Each row has a name. Each question is about the rows just above it.

[ -1   1 -13   0 -12  19  11  49 -10  -1 -14  -9 -16   4 -25  10] -> J9
[  1  -7 -12 -13  59 -58 -17 -66   7 -10  -4 -15  -3   6  39   0] -> J25
[ -2   4 -23  -6  12  -4   5  34 -10  -5   2 -21 -22   7 -15   8] -> J134
[ -2  16 -37 -16  72 -64 -11 -35  -6  -4  -1 -37 -23  13  30  -6] -> J946
[ -4   2 -52 -11   7   8  17 103 -28  -7   9 -44 -48  13 -45  25] -> J92
[  1   4   4  -2  13 -11  -5 -24   5  -2  -3   3   1   0  10  -9] -> J248
What comes right after [3] in the named rows? | [1]
The entry that follows [16]: | [-37]
What comes right after [11] in the named rows? | [49]
What comes right after [-64] in the named rows? | [-11]
What comes right after [-21] in the named rows? | [-22]
Right after [-14] comes | [-9]
The entry that follows [49]: | [-10]

[ -54   19   62  -64   23  102   18    8   39    0  -22   68  -54  -22
 -115  -36   -3  -30  -30   -6  -14   51  -16   28  -30]  J325
[ -54  -41   62  -64   23  102   18    8   39    0  -22   68  -54  -22
 -115  -36   -3  -30  -30   -5  -14   51  -16   28  -30]  J310
[  45  -41  -21   38  -48  -72   63 -116  -59  -50   30  -10   66   58
    6  -43  -49   75   79  -11  -89   31   72    7  -30]  J225
Right after [-50] comes | [30]
What comes right after [58] in the named rows? | [6]
The entry that follows [-6]: | [-14]
The row with [ -54  -41   62  -64   23  102   18    8   39    0  -22   68  -54  -22
 -115  -36   -3  -30  -30   -5  -14   51  -16   28  -30] is | J310
The entry that follows [7]: | [-30]
Right after [-49] comes | [75]

[-46 -18  15 -12  -6 -65  70] : J533
[  4 -14  84  17  -9 -21 -21] : J274
[ -6 -57  30  46 -21 -22  13] : J730
[-46 -18  41 -12 -44 -65  70] : J724
[-32  31 -26 -26  39  11  16] : J328
[ 15   3 -93 -16  38 -46 -63] : J793
[-24  24  80 -34  77  63   8] : J723
[ -8 -47  14  62  40 -17 -49] : J395
[ 57 -63   5  29 -19  54 -28] : J777
[  6  19  24   0  -5 -53 -50] : J119
[ -4  -5   7  26 -33 -24  15] : J143
[ -17 -111   17   20    7    1   -4] : J811
The entry that follows [57]: | [-63]
The entry that follows [-111]: | [17]
The entry that follows [1]: | [-4]
What comes right after [30] in the named rows? | [46]
Right after [-93] comes | [-16]

[ -22   16  -34  -67  -22   92  -26   18   48 -108] = J412
[-74   8  28 -47 -32  42  31 -12 -40 -18] = J71
[-79  27  61  20  -2 -21 -12 -42  53  40] = J19
[  69  -54  113  -39  -42   -9  -36   -1  -15 -103] = J327
[-44 -50  47  47 -29  92 117 -44 -40  19] = J787
[ 17 -34 -24   4 -42 -21  21 -39   6 -13] = J958
[  4  82 -58   0  67  -1  55  -3 -45  72] = J530
What comes right after [-50] in the named rows? | [47]
The entry that follows [-2]: | [-21]
Right after [117] comes | [-44]

[-36  -4 -99 -17 -21  81 -68  26 -27] -> J541
[-67 -70  51  13 -30 -28 -60 -34   4] -> J821
[ 61 -14  36  13 -27  31  68  -3 -31] -> J571
[ 35  69  21  71 -30 -18  15  70  39] -> J226
[-17 -10 -52  14 -32  71  38 -21  18] -> J613
[-67 -70  51  13 -30 -28 -60 -34  16] -> J746
[ -5  67 -33 -22  52  31   2  44  61] -> J697
[-36  -4  38 -17 -21  81 -13  26 -27] -> J376
[-23  14 -22 -11 -24  50  -7  36   2] -> J504
What comes right after [-7] in the named rows? | [36]
What comes right after [-14] in the named rows? | [36]
What comes right after [-24] in the named rows? | [50]
What comes right after [-32] in the named rows? | [71]
The entry that follows [69]: | [21]

[-60 -29  -1  10  -3  64 -15 -29 -51 111 -54 -38 -22  30   6 -30  55 -29
  13 -36 -76  79 -22  39   9  98 -61  41 -40]  J406
[-77 -32 -25 -41 -14  20 -22 -17   7  21 -23  27  57  77 -14 -36  16 -58
 -18 -41   7  12   9  -2 -17  80  -5  47  68]  J98
[-60  30  91  50  -4  -7  56   7 -24  47  21 -46 -87 -83  86 -26  27  47
  49  39 -68  20 -16   7 -56 -73 -31  -4 -78]  J545
What comes right after [-18] in the named rows? | [-41]
Right after [-76] comes | [79]
Right after [6] comes | [-30]
The entry that follows [-15]: | [-29]

[ 33 -29  50   4 -80 -25  79 -35  -6  -4  37  50   6  84 -14 -55  44  63
  43  35  29 -86 -77  13 -38 -20 -24  17   2 -73  50  18 -41  42 -72  12
 -52  79 -49 -55  45  17  80  27  60 -45 -23 -68 -38   0   3 -27 -97  74] : J137
[ 31 -28  46   5 -79 -24  70 -43  -4 -25  39  50  10 -24 -15 -46  44  67
  46  32  31 -85 -79  16 -39 -19 -27  18   4 -73  52  17 -40  40 -68  15
 -54  91 -51 -38  49  22  68  26  67 -47 -25 -74 -44   1   0 -36 -96  75] : J175
[ 35 -25  60   5 -80 -25  91 -35  -4  26  46  53   7 102 -13 -53  49  63
  44  45  29 -85 -74  15 -35 -22 -14  18   4 -68  50  22 -41  49 -68  12
 -46  79 -47 -57  52  19  98  29  59 -44  -8 -52 -29   8   5  -8 -91  74] : J102
[ 31 -23  52  10 -77 -23  79 -36   6  -5  63  51  21 115 -14 -10  54  76
  53  42  39 -82 -76  26 -38 -12 -18  25   7 -58  58  21 -31  47 -63  24
 -53 118 -46   5  74  41  80  27  90 -42  -8 -48 -37  20  16 -25 -84  76] : J743
[ 35 -25  58  10 -79 -24  92 -35  -5  23  50  53   8 104 -16 -46  51  67
  45  43  32 -83 -75  19 -35 -19 -15  21   4 -66  51  20 -40  49 -69  14
 -48  85 -47 -47  56  21  97  30  63 -43  -9 -52 -30   9   7 -12 -91  75] : J223
The entry that follows [-13]: | [-53]
The entry that follows [40]: | [-68]
Where do [ 35 -25  58  10 -79 -24  92 -35  -5  23  50  53   8 104 -16 -46  51  67
  45  43  32 -83 -75  19 -35 -19 -15  21   4 -66  51  20 -40  49 -69  14
 -48  85 -47 -47  56  21  97  30  63 -43  -9 -52 -30   9   7 -12 -91  75] appear? | J223

[ 83  73 -71  52 -46 -62   5  -6  28 -11  47 -17 -56 -28   3  12  81  -7
 -27  77  11 -42  76 -72 -27 -30 -37  19 -49  60] -> J692
[ 56   9 -18  31 -15 -78 -30  43  30  17  -4 -60 -95 -82  10  20  77  13
 -19  69   2 -47  29 -76 -32 -50 -12  55 -64  36] -> J391
[  57   -7    1   18   -1  -83  -44   52   28   22  -31  -98 -119  -91
    6   20   80   10  -21   65   -6  -44   28  -90  -32  -62  -10   72
  -63   32] -> J810
What comes right after [-90] in the named rows? | [-32]
What comes right after [19] in the named rows? | [-49]

[ 52  75 -73  59 -74] -> J392
[ 28 -46  -2 -43 -45] -> J954
[-63 -80  76 -89  58] -> J487
[  24  -51    1 -110   59] -> J618
[ 24 -51   1 -43 -53] -> J526
[-71 -46  57 -51  76] -> J763
[  51  -51    1 -110   23] -> J905
Right after [28] comes | [-46]
What comes right after [51] in the named rows? | [-51]
What comes right after [52] in the named rows? | [75]

[-24 -23 -34   2  -7  -1   4 -16  19  10  15  18 -15 -15  14  17  28  -8
 -31  10 -34 -20  33] = J313
[ -3 -10 -18  12 -16  12  11  16 -63  19  -5 -10  22 -32  -2 -18  -3  44
  32  21  43 -23 -16] = J371
[ 15 -17 -16 -15 -12  -4   4  25  12  24  18  -7  13  -6  10   0  19 -24
  21  10  12  19  -1] = J599
[  4 -19  14 -32 -37  -6  11  20  50  34   3  12  28  -9 -50  29   3 -45
 -43 -36 -44   4  28] = J576
[ 16  62  27  -5  24 -28 -34 -53  -4  25  13  18 -47  50  92 -14 -37 -12
 -10 -27 -10   5   6] = J186
[ 19  10 -13  80 -10 -45  -3  31 -33  27 -43  12 -61 -42  47  -8   7 -17
 -30 -40 -62  13  -7] = J531
[ 15 -26 -16 -15 -12  -4   4  25 -32  24  18  -7  13  -6  10  -3  19 -24
  21  10  12  19  -1] = J818
What comes right after [-27] in the named rows? | [-10]
Right after [0] comes | [19]
What comes right after [34] in the named rows? | [3]
[  4 -19  14 -32 -37  -6  11  20  50  34   3  12  28  -9 -50  29   3 -45
 -43 -36 -44   4  28] is in which row? | J576
The row with [ -3 -10 -18  12 -16  12  11  16 -63  19  -5 -10  22 -32  -2 -18  -3  44
  32  21  43 -23 -16] is | J371
The entry that follows [-61]: | [-42]

[-103   85   70   45   78   79   56] = J687
[  29  -83   80 -104   81  -89   13] = J580
[-103   85   70   45   78   87  -85] = J796
The entry that follows [80]: | [-104]
What comes right after [29] in the named rows? | [-83]
Right after [-104] comes | [81]
Right after [87] comes | [-85]
The entry that follows [-83]: | [80]

[ 35  63  -8 -18 -22 -11 -48  28  -4  -6   6  71  19 -50  10 -23  14 -10
  47  61  58  83]  J896
[ 35  63  -8 -18 -22 -11 -48  28  -4  -6   6 -11  19 -50 -30 -23  14 -10
  13  61  58  83]  J86
[  8  93 -26  10   2  82 -40  57  55  26   0  71  10 -12  -4 -51   0  12
  46 -13  75  59]  J211
The entry that follows [12]: | [46]
What comes right after [8] in the named rows? | [93]
What comes right after [57] in the named rows? | [55]
Whose row is [  8  93 -26  10   2  82 -40  57  55  26   0  71  10 -12  -4 -51   0  12
  46 -13  75  59]? | J211
What comes right after [-13] in the named rows? | [75]
What comes right after [-30] in the named rows? | [-23]

